(in the rows, 128 means zero)
One turn moves each row of this set onto another row. After a few examples, where does it send each row asked below?
K_866: [108 118 100 165 100 156 133 106  82 144 138 142 120 127 152  96 125 129
 102 133 118]
K_145: [142 164 126  81 139 108 103 122 127 139  80 161  99 143 144 134 119 131
  83 126 120]
K_906: [109 153 101 134 104 163 123 142 139 111 139 125 129 112 118 138 162 167
  88 166 169]
K_689: [142 100 108 139 115 125 136 129  82 120 112 148 121 157 122  96 116 154
 112 106 124]
K_99: [106  98 102 157  93 144 138 114  88 144 130 152 125 148 143 101 142 144
 109 128 118]
K_456: [145 130 140  98 133 139 141 119 143 138  98 150 144 163 155 126 174 143
 104 175 123]
K_162: [131 118 135  97 127 119  92 135 139 143  95 161 127 171 150 137 151 149
  96 153 103]
K_480: [152 142 121  78 125 124 121 130 145 127  85 164 123 167 144 122 144 153
  89 129 109]
K_916: [134 174 144 109 155 128 114 103 116 153  97 141 110 118 162 137 131 104
  90 174 136]
K_198: [100 141 106 126 105 141 117 147 134 118 125 135 120 124 107 152 168 172
  92 157 176]
K_98: [127 133 144  88 150  92 112 111 144 158 101 146 142 163 153 129 140 135
 101 138 148]
K_303: [104 169 103 138 114 156 111 135 127 118 137 123 114  94 120 145 145 151
  84 166 175]
K_190: [ 96 102 107 154 101 123 125 114  76 155 119 157 109 145 136 116 133 136
 109 120 128]
K_724: [ 94 158 108 129 115 132 106 142 123 125 123 133 105 106 108 159 151 157
  87 156 182]
K_51: [153 185 120  94 140 141 109 112 131 129  99 146 108 122 161 114 107 120
  76 139 112]
K_561: [140 166 130 117 139 152  84 115 130 139 118 139 120 122 175 118 114 116
  80 169 100]
K_216: [119 159 118 128 155 151 123 137 132 102 148 117 135 103 135 119 129 171
  92 148 187]
K_383: [119 137 118 120 147 143 130 146 140 101 142 124 143 126 126 122 147 188
  99 144 186]
K_342: [ 84 132 108 112 143 133 142 153 118 131 153 120 130 127 113 120 162 177
  98 160 167]
K_546: [142 131 107 151 126 135 127 116  70 123 122 136 109 125 134  91  90 130
 102 112 126]
K_605: [129 139  80 165 117 130 133 135  78 128 136 120 115 128 124 103 115 134
  86 133 101]
K_728: [ 98 121 106 163 106 134 120 106  71 155 127 147 104 124 145 110 117 121
 102 126 128]
K_180: [142 132 136  94 141 127 129 109 160 142 119 137 165 164 164 106 148 144
 101 149 134]
K_972: [148 135 127 110 123 161 103 127 149 128 118 145 144 154 171 110 144 143
  90 169  91]
K_927: [127 164 143  99 161 104 103  98 134 158 111 134 131 131 165 123 114 112
  91 145 149]
K_793: [124 149 139 104 142 111  72 124 120 153  94 154 103 139 155 144 121 121
  87 154 112]
K_370: [ 76 142 112 111 152 119 130 150 106 140 147 121 115 117 110 131 150 165
  96 156 174]
K_680: [133 115 112 141 125 113 123 123  68 130 108 147 103 140 121 105 100 138
 108 103 131]
K_343: [127 140 147  94 147 105 119 118 122 156  80 157 114 153 144 150 157 127
 101 164 138]
K_844: [122 116  84 154 113 108 132 146  79 134 122 132 112 151 109 117 131 148
  94 123 105]
K_926: [107 137 124 115 153 118 118 148 128 112 129 131 126 126 118 140 142 183
  99 135 195]
K_846: [150 116 104 148 115 148 140 122  84 113 126 137 127 141 135  81 106 145
 107 115 118]
K_419: [107 159 123 123 161 125 110 139 121 113 135 123 119 103 126 136 123 166
  92 140 197]
K_244: [144 162 135 106 151 140 120  96 150 143 129 126 155 132 177 101 122 120
  91 156 136]
K_487: [ 81 157 109 120 155 135 131 143 105 136 157 112 116 100 120 121 138 156
  91 163 171]
K_495: [164 163 115  91 126 157 128 120 149 117 105 148 132 146 161 102 131 143
  82 143 101]
K_547: [119 135  84 159 120 108 124 138  71 138 124 128 103 132 114 117 115 133
  88 125 108]
K_280: [131 121  79 160 109 129 141 142  86 125 134 125 123 147 119 102 130 149
  92 131  97]
K_278: [151 164 136 113 141 163 137 105 136 134 114 134 139 128 172 113 148 120
  92 185 121]
K_520: [ 89 148 106 120 147 150 143 145 117 128 164 111 131 110 123 110 150 167
  94 167 164]

K_456 -> K_972
K_487 -> K_547
K_303 -> K_728
Now find these:
K_680 -> K_926
K_51 -> K_927

One turn moves each row of this set onto another row. After a few examples, where does it send each row asked below?
K_339: [134 125 136 120 109 135 160 115 133 189 139 109 104 163  91 132]
K_773: [148  50 119  95 130 160 165 106 102 126 116 147  91 108 115 109]
K_581: [122  75 119  88 128 126 179  98  73 172 125 154  58 149 123 106]
K_711: [116  68 126  96 154 111 193 129  86 145 113 172  68 101  78 117]
K_621: [123  72 126 103 110 154 184 120 117 125 157 190 104 148 106 130]
K_17: [130 122 126 112 117 123 129 128 139 164 169 113 101 131  98 121]
K_132: [136 116 133 105 139 147 146 122 143 161 137 105 121 101  85 130]
K_111: [131  50 133  99 108 120 191 139 108 116 140 180  76 148 106 124]
K_378: [130  82 124  99 129 143 156 131 120 173 132 194 118  98  85 104]
K_192: [173 101 147  96 159 125 156 128 119 158 129 104  94 119  73 125]
K_974: [135  81 134 100 148 122 159 128 130 140 126  79  73 108  89 127]
K_475: [157  90 145  70 108 136 162 138 133 138 120 181 123 142 107 130]
K_159: [147 106 142 106 121 115 166 140 103 125 128  78  93 134 109 127]
K_633: [108  68 151  71 132 139 180 102 115 106 109 154  86 147 107 140]
K_565: [125 118 139 110 144  91 157 136 127 160 117 117  91  94  64 135]
K_429: [139 104 143 108 155 122 132  94 132 164 136 118  88 113  65 129]
K_977: [119  91 130  70 142 100 172 128 127 148 142 194  68 144  82 140]
K_764: [111  85 100 115  82 141 167 138 113 168 142 171 101 149 123 120]
K_156: [129  91 137  87 118 114 184 140  80 198 115 177  93 139 108  97]
K_355: [ 82 122 155 112 135  97 167 135 114 151 136 109  95 126  73 128]
K_499: [111 120 149 123 112  92 172 121 118 183 115 112  81 155  74 136]
K_529: [119  73 106 111  90 134 194 137  86 137 117 144  83 151 131 128]
K_393: [112  77 141  93 102 150 162 100  92 179 110 161 109 142 126  95]
K_558: [ 79  90 114 114 101 116 198 146  93 163 125 171  86 144 101 127]
K_11: [135  91 146 114 112 122 175 124 121 166 120  79  77 167 100 128]
K_288: [116  83 138 109 103 115 188 129 105 125 130 205 102 136  91 133]
K_250: [128  90 172 103 153 119 152 120 124 156 108 104 104 111  60 119]

K_339 -> K_11
K_621 -> K_111
K_250 -> K_429
Now find these:
K_17 -> K_159
K_773 -> K_711
K_974 -> K_565
K_558 -> K_764
K_977 -> K_475
K_393 -> K_581

One turn moves each row of this set onto another row. After a few examples, where does it send each row asked below?
K_396: [112 122 119 127 161 140 121  90 103 146 158 166 100 143 123 136 146  93]
K_75: [137 137 125 161 203  89 138 103 116 175 165 115 110 152 100 121 144  86]
K_776: [144 107 148 150 125 155 157 122 163 159 162 125 115 130 109 140 135  85]
K_887: [165 153 140 175 141 153 129 120 128 156 164 135  98 120  90 132 150 109]
K_167: [109 131 128 150 156 132 154 141  90 158 115 124 146 123 114 131 129  97]
K_406: [127 109 132 205 152 126 130 127  64 151 147 135 134 153 108 134 137 128]
K_66: [161 125 119 197 147 106 119 123 116 126 123 126 141 180 119 145 162 136]
K_528: [125 119 124 144 173  68 152  98 128 136 153 151 111 142 138 173 109 128]
K_443: [131 143 130 166 149 115 151 135 167 118 165 118 147 101 130 121 156 128]
K_662: [117  86 114 103 149 146 134 105 123 133 170 156 131 154 118 121 124 116]
K_725: [129 123 141 210 147 108 141 117 156 124 181 128 125 125 138 138 167 121]
K_592: [143  79 121 176 153 108 156 152 157 126 124 133 124 188 103 135 136 119]
K_697: [159 115 115 156 193  94 132 113 113 155 186 108 142 165  87 102 131 136]
K_794: [173 102 139 169 121 156 136 121 140 140 188 123 133 143  95 124 132 139]
K_285: [132  94 127 136 182  94 155 103 139 169 171  97 151 164 117 119 128  94]
K_873: [134 107 110 139 164 141 114 104  96 128 182 171 103 158  98 116 135 138]
K_620: [138 128 116 150 185  70 145 112 122 129 159 159 100 141 115 158 105 150]
K_961: [142 146 113 151 161 111 146 148 144 134  92 126 130 151 108 137 152 104]
K_368: [116  71 128 167 155 131 165 161 105 146 144 135 136 155  92 116 108 123]
K_271: [136 116 116 130 169  73 150 108 129 124 159 144 132 141 129 158  99 155]
K_700: [130 115 132 191 162 111 158 151 175 117 180 137 110 120 107 116 148 131]

K_285 -> K_697
K_528 -> K_271
Now find these:
K_887 -> K_776
K_700 -> K_725
K_592 -> K_66
K_662 -> K_873
K_368 -> K_406

